[-264 64 351 -133 52 -320 -75 297 32] : fikof
[104 -104 -129 39 -32 -33 244 -165 219] : sasum
[-38 73 42 -15 36 5 -156 78 -93] : zif
[277 455 490 -599 -160 -906 150 619 55] : Dabe
[-474 436 383 -519 -151 -723 73 529 -42] : muzib
[-386 377 259 -493 -129 -783 187 412 157] : pifab
[-474 436 383 -519 -71 125 262 -259 145] : gona
[104 -104 -129 39 -32 -33 244 -165 -59] : rel
[-264 64 351 -133 52 -320 -75 297 2] : fer
[19 -13 -65 -84 -88 -167 278 -56 173] : Legeg
loc: [-84] : Legeg, 3
muzib : [-474 436 383 -519 -151 -723 73 529 -42]
loc: [278] : Legeg, 6

[717 37 -900 464 135 167 674 -154 611 -340 814 -199 -359 -183 535 665 780 596 -739 617 950 803 -274 -839 -826 887 52 466 -807 904 -920 -275 802 877 -468 926 667 913 -226 899 -754 -711 100 -880 -736 -129 273 -86 -299 890 -771 5 525 270 -330 862 -288 -887]  Bipi
[930 81 662 336 -749 321 647 555 -493 861 722 77 -903 833 458 216 307 -642 211 831 -154 329 -125 862 -577 605 -893 -834 -839 275 675 -549 -183 -59 355 -597 -104 -95 433 -188 571 368 447 810 -801 42 -97 -30 638 509 -47 748 24 185 338 874 720 -87]  lir
[-5 615 893 -571 677 320 940 147 343 820 -168 856 254 539 710 -444 -111 853 677 614 -134 -706 -279 -731 350 817 371 683 -847 -239 -879 -223 -389 -769 -145 -72 108 218 -33 492 -763 -547 -529 -949 463 230 -220 453 -303 -824 -648 -197 -756 -648 -762 -929 296 202]  bab
[366 -480 -850 -631 916 202 -849 830 -329 -582 27 -909 400 930 -219 770 -470 457 -483 -385 -483 841 -554 412 -218 -695 -260 653 -663 169 -900 155 -442 434 -2 387 -365 712 -707 646 -219 153 792 -267 744 601 33 -859 913 557 -823 -329 -727 -9 168 -322 -407 -401]  nibi
[904 -671 573 -333 724 11 -91 900 471 535 -867 -5 736 -312 -61 -369 -898 400 -291 -47 840 -248 -409 621 -681 -95 863 -809 -371 -489 753 763 54 -912 262 927 -386 -505 883 117 -708 775 -903 131 -522 -257 -8 -832 -552 261 -948 572 -767 -434 -723 363 -513 -318]  mimul
[158 -905 -609 865 520 -191 -228 -943 836 -157 397 876 -306 351 950 -852 86 63 -597 -401 946 899 108 945 -42 644 -442 -616 -298 -656 282 -579 921 118 -421 619 -285 -766 360 -153 42 85 -719 -856 -117 -740 -640 717 -302 -617 723 -138 355 600 -314 192 311 -319]  nata
[-42 726 -395 177 -626 -430 320 741 866 766 317 -186 774 351 -169 452 155 -351 -308 -762 -684 -43 -786 -292 90 850 846 504 830 153 743 476 840 402 762 -186 186 268 -534 -853 884 -470 112 953 883 130 709 -890 -59 -480 143 -479 -748 -881 -664 451 -76 -391]  muf
[207 726 -83 -724 611 -613 -7 -307 75 -332 462 495 320 761 -323 -443 61 -460 583 -773 203 743 360 91 -378 -764 -409 -120 -420 -758 732 947 -189 -565 407 146 -78 -249 -572 -805 103 -259 -304 613 -763 -956 -178 317 541 834 6 688 -404 107 -647 864 -463 354]  bivu
[207 726 -83 -724 611 -613 -7 -307 75 -332 462 495 320 761 -323 -443 61 -460 583 -773 203 743 360 91 -378 -764 -409 -120 -420 763 -870 278 -157 -569 -384 -911 -260 583 17 253 512 -835 -920 -681 -255 -784 935 -287 607 875 -420 226 761 196 -291 8 314 -551]  mono
lir : [930 81 662 336 -749 321 647 555 -493 861 722 77 -903 833 458 216 307 -642 211 831 -154 329 -125 862 -577 605 -893 -834 -839 275 675 -549 -183 -59 355 -597 -104 -95 433 -188 571 368 447 810 -801 42 -97 -30 638 509 -47 748 24 185 338 874 720 -87]
loc: [412] : nibi, 23

[-157 -157 -132 -26 354 -155] = Fut
[197 162 199 122 -45 -364] = sud
[108 46 111 71 102 63] = rukeg
[-110 -125 -103 35 253 -121] = fegu
[197 162 199 122 -45 167] = Let
[-89 -82 -87 -2 300 -73] = neron
[285 205 306 235 -322 209] = finis
[-149 -129 -146 -40 404 -126] = lako
[394 302 405 210 -323 314] = Terev
[39 33 34 58 101 42] = Dato
Terev : [394 302 405 210 -323 314]
fegu : [-110 -125 -103 35 253 -121]
loc: [102] : rukeg, 4

